Look-ups in named tables: a row name and a column name give one cell, copied from the table.

Table mag
|  | podi | vuv | sed | vil | bav | kizar | doto | bapubaf | musodo |
|---|---|---|---|---|---|---|---|---|---|
| gikagop | 44 | 60 | 47 | 57 | 57 | 39 | 19 | 51 | 12 |
| rabit | 46 | 25 | 26 | 48 | 25 | 30 | 68 | 14 | 38 |
| fuga | 25 | 35 | 45 | 61 | 10 | 45 | 72 | 40 | 43 |
| fut | 44 | 59 | 61 | 56 | 58 | 62 | 15 | 21 | 20 |
| rizodi | 36 | 22 | 23 | 83 | 37 | 36 | 80 | 31 | 80 |
| baso | 32 | 43 | 61 | 76 | 28 | 30 | 18 | 37 | 25 |

vuv of baso is 43
doto of fut is 15
vil of fut is 56
doto of rizodi is 80
kizar of baso is 30
doto of baso is 18
vuv of fuga is 35
bapubaf of fut is 21
podi of rizodi is 36
bav of fut is 58
sed of rizodi is 23

punizuv:
,mazas,vege,lon,meno,tulegu,lororeg,vinepaz
rofufu,0.24,0.29,0.28,0.67,-0.93,0.60,0.15
debik,-0.05,0.36,0.54,0.66,-0.87,0.55,0.07
sisere,0.01,0.33,0.49,0.65,-0.90,0.56,0.09
fosoko,-0.18,0.37,0.64,0.62,-0.83,0.51,0.04
rukefe,-0.11,0.37,0.59,0.64,-0.85,0.53,0.06
detazaz,0.13,0.31,0.39,0.67,-0.91,0.59,0.12

What is the meno of rofufu in punizuv?
0.67
What is the vege of rofufu in punizuv?
0.29
What is the tulegu of debik in punizuv?
-0.87
What is the tulegu of detazaz in punizuv?
-0.91
What is the lon of debik in punizuv?
0.54
What is the meno of debik in punizuv?
0.66
What is the lororeg of detazaz in punizuv?
0.59
What is the mazas of fosoko in punizuv?
-0.18
What is the vinepaz of rukefe in punizuv?
0.06
What is the lororeg of rukefe in punizuv?
0.53
What is the lon of rofufu in punizuv?
0.28
What is the mazas of detazaz in punizuv?
0.13
What is the lon of fosoko in punizuv?
0.64
What is the vinepaz of fosoko in punizuv?
0.04
What is the meno of fosoko in punizuv?
0.62
What is the vinepaz of debik in punizuv?
0.07
Row with the largest tulegu: fosoko

mimirop
fields: tazokat, tupo, mig, getupaf, lalare, sib, zudi
nonizot: [72, 35, 121, 109, 124, 93, 13]
denif: [79, 64, 104, 38, 53, 82, 100]
dev: [64, 79, 133, 109, 70, 120, 79]
gonapi: [199, 44, 145, 50, 131, 114, 68]
pamadet: [50, 70, 63, 148, 75, 178, 161]
soz: [47, 43, 121, 82, 39, 32, 102]
komik: [85, 111, 60, 133, 119, 82, 79]
bup: [92, 55, 66, 89, 97, 59, 55]

denif, getupaf => 38
gonapi, getupaf => 50
dev, sib => 120
denif, tazokat => 79
soz, tupo => 43
nonizot, sib => 93
dev, tupo => 79
denif, zudi => 100
denif, lalare => 53
gonapi, tupo => 44
bup, sib => 59
pamadet, zudi => 161
komik, mig => 60
dev, lalare => 70
gonapi, zudi => 68

zeriri =
,lupopen,vezani,rogup
kefa,131,129,62
rep,171,167,177
gopuzu,137,138,47
gisapum,84,76,127
lifisi,76,60,60
kalogi,146,141,60
digat,170,166,160
gidoveb,157,161,80
mitolo,34,51,51
ruk,195,156,126
zaduzek,142,123,49
pebiz,160,171,66

vezani of mitolo is 51
rogup of zaduzek is 49
vezani of kalogi is 141
lupopen of rep is 171
rogup of gidoveb is 80
rogup of mitolo is 51
lupopen of mitolo is 34
vezani of digat is 166
rogup of digat is 160
lupopen of lifisi is 76
vezani of gopuzu is 138
lupopen of gopuzu is 137
rogup of kalogi is 60
vezani of rep is 167

neruf:
cols = vipeba, muz
zomaf: [111, 157]
nozib: [131, 204]
lebobon: [103, 131]
ruposid: [101, 220]
goguf: [130, 53]
zuv: [56, 165]
noziko: [178, 120]
rigu: [41, 67]
folutus: [130, 136]
motip: [194, 228]

vipeba of noziko = 178
vipeba of motip = 194
vipeba of ruposid = 101
vipeba of folutus = 130
muz of goguf = 53
muz of ruposid = 220
muz of lebobon = 131
muz of motip = 228
muz of rigu = 67
vipeba of nozib = 131
vipeba of rigu = 41
muz of folutus = 136
vipeba of goguf = 130
muz of zuv = 165
vipeba of zuv = 56
muz of zomaf = 157
muz of nozib = 204
muz of noziko = 120

ziz:
            fus    rif  dupusu     sib  tivelo  vikure  revidav
fupivib  -52.36  33.10    0.73   42.38  -52.36   23.04    14.63
tabe     -18.61  33.10   -9.19  -11.16  -18.61   83.47    46.91
pag      -52.36  33.10    0.73   -3.36  -52.36   43.51   -11.29
patedu    -8.80  26.00  -43.05   16.58   -8.80   61.74    -2.59
taz      -44.60  33.10  -19.98   16.58  -44.60   55.07   -24.56
ripubo    -2.41  33.10  -20.41   16.58   -2.41   89.88    14.63
rav      -52.36  33.10    1.13   16.58  -52.36   43.51    38.30
detel    -64.76  11.28   10.50   64.81  -64.76   43.51    43.17
megada   -82.53  33.10    0.73   16.58  -82.53   14.01   -28.73
vedesi   -67.85  33.10   27.31   34.41  -67.85   11.80    14.63
zofot    -52.36  33.10   40.11   58.23  -52.36   23.47    14.63
kobobav   -6.20  33.10  -10.33    2.94   -6.20   43.51   -15.70
kala     -52.36  -3.43    0.73   70.94  -52.36   48.12    52.73
nir      -99.64  33.10    0.73   16.58  -99.64   17.18     3.23

What is the rif of megada in ziz?
33.10
What is the dupusu of pag in ziz?
0.73
What is the tivelo of patedu in ziz?
-8.80
What is the tivelo of fupivib in ziz?
-52.36
What is the fus of tabe in ziz?
-18.61
What is the tivelo of rav in ziz?
-52.36
What is the revidav of pag in ziz?
-11.29

kazov:
|  | nesef | gafe |
|---|---|---|
| dakeseb | 163 | 60 |
| ziv | 163 | 40 |
| vek | 206 | 175 |
| natuge | 200 | 56 |
| tal | 88 | 11 |

What is the nesef of natuge in kazov? 200
What is the gafe of natuge in kazov? 56
What is the nesef of dakeseb in kazov? 163
What is the nesef of ziv in kazov? 163
What is the gafe of dakeseb in kazov? 60
What is the gafe of vek in kazov? 175
What is the gafe of ziv in kazov? 40
What is the nesef of vek in kazov? 206
What is the gafe of tal in kazov? 11
What is the nesef of tal in kazov? 88

pulivon
         gapitag  gon  ratafo  sogebi  zot  nozib
vesorip      571  501     751     533  576    458
pami         534  522     674     653  722    388
vudi         534  605     365     557  503    633
vope         571  501     751     484  467    528
tabave       589  480     828     412  358    598
zak          507  667     134     605  576    703
rud          544  522     674     629  722    388
lafifo       553  542     597     557  576    493
mezatos      534  584     442     581  576    563
depuvu       516  626     288     605  613    598
rir          589  480     828     460  431    528

What is the ratafo of vope in pulivon?
751
What is the zot of vudi in pulivon?
503
What is the gapitag of vope in pulivon?
571
What is the nozib of zak in pulivon?
703
What is the nozib of depuvu in pulivon?
598
What is the gon of vope in pulivon?
501

Table nak
	tel	gipor
kuluk	-0.82	-0.74
lamuba	0.11	-0.63
bita	-0.56	-0.07
bimo	0.55	0.56
bas	-0.80	-0.91
teda	0.02	-0.16

tel of bita = -0.56
tel of bas = -0.80
gipor of lamuba = -0.63
tel of teda = 0.02
gipor of bas = -0.91
tel of kuluk = -0.82
tel of bimo = 0.55
gipor of bita = -0.07
gipor of bimo = 0.56
gipor of kuluk = -0.74
gipor of teda = -0.16
tel of lamuba = 0.11
Row with the largest tel: bimo

Table kipi
columns: tamaf, zabor, leku, lir, zuzev, mutoz, sif, papet
didokis: [36.50, 30.01, 32.98, 27.56, 43.31, 25.44, 27.84, 41.30]
gisuz: [73.34, 73.84, 71.96, 62.27, 47.92, 63.12, 65.10, 63.57]
febivef: [75.95, 79.96, 77.66, 70.89, 64.76, 72.54, 72.89, 78.53]
lezarid: [74.18, 74.60, 73.06, 63.23, 48.51, 64.17, 65.79, 66.75]
karo: [57.67, 63.04, 61.29, 61.02, 82.04, 61.83, 61.69, 74.42]
sigimil: [53.60, 54.38, 54.07, 50.54, 63.78, 50.43, 51.49, 61.73]
vepuz: [27.66, 20.22, 23.29, 19.18, 41.99, 16.32, 19.56, 30.40]
tir: [59.52, 63.36, 61.40, 58.89, 71.88, 59.49, 60.34, 67.08]
ledomed: [46.90, 42.51, 43.63, 36.92, 43.39, 35.58, 38.31, 44.17]
gage: [55.37, 51.62, 52.26, 43.81, 41.57, 43.07, 45.56, 50.06]
suvo: [49.84, 47.77, 49.45, 44.73, 57.34, 44.13, 44.83, 61.99]
pem: [47.45, 45.66, 45.58, 40.99, 52.90, 40.01, 42.55, 46.66]
kosu: [25.27, 21.20, 24.68, 25.02, 63.38, 22.73, 23.77, 47.51]

What is the papet of pem in kipi? 46.66
What is the sif of gage in kipi? 45.56
What is the tamaf of gage in kipi? 55.37
What is the tamaf of didokis in kipi? 36.50
What is the mutoz of tir in kipi? 59.49
What is the papet of didokis in kipi? 41.30
What is the zabor of tir in kipi? 63.36
What is the lir of gage in kipi? 43.81
What is the zabor of gisuz in kipi? 73.84
What is the tamaf of sigimil in kipi? 53.60

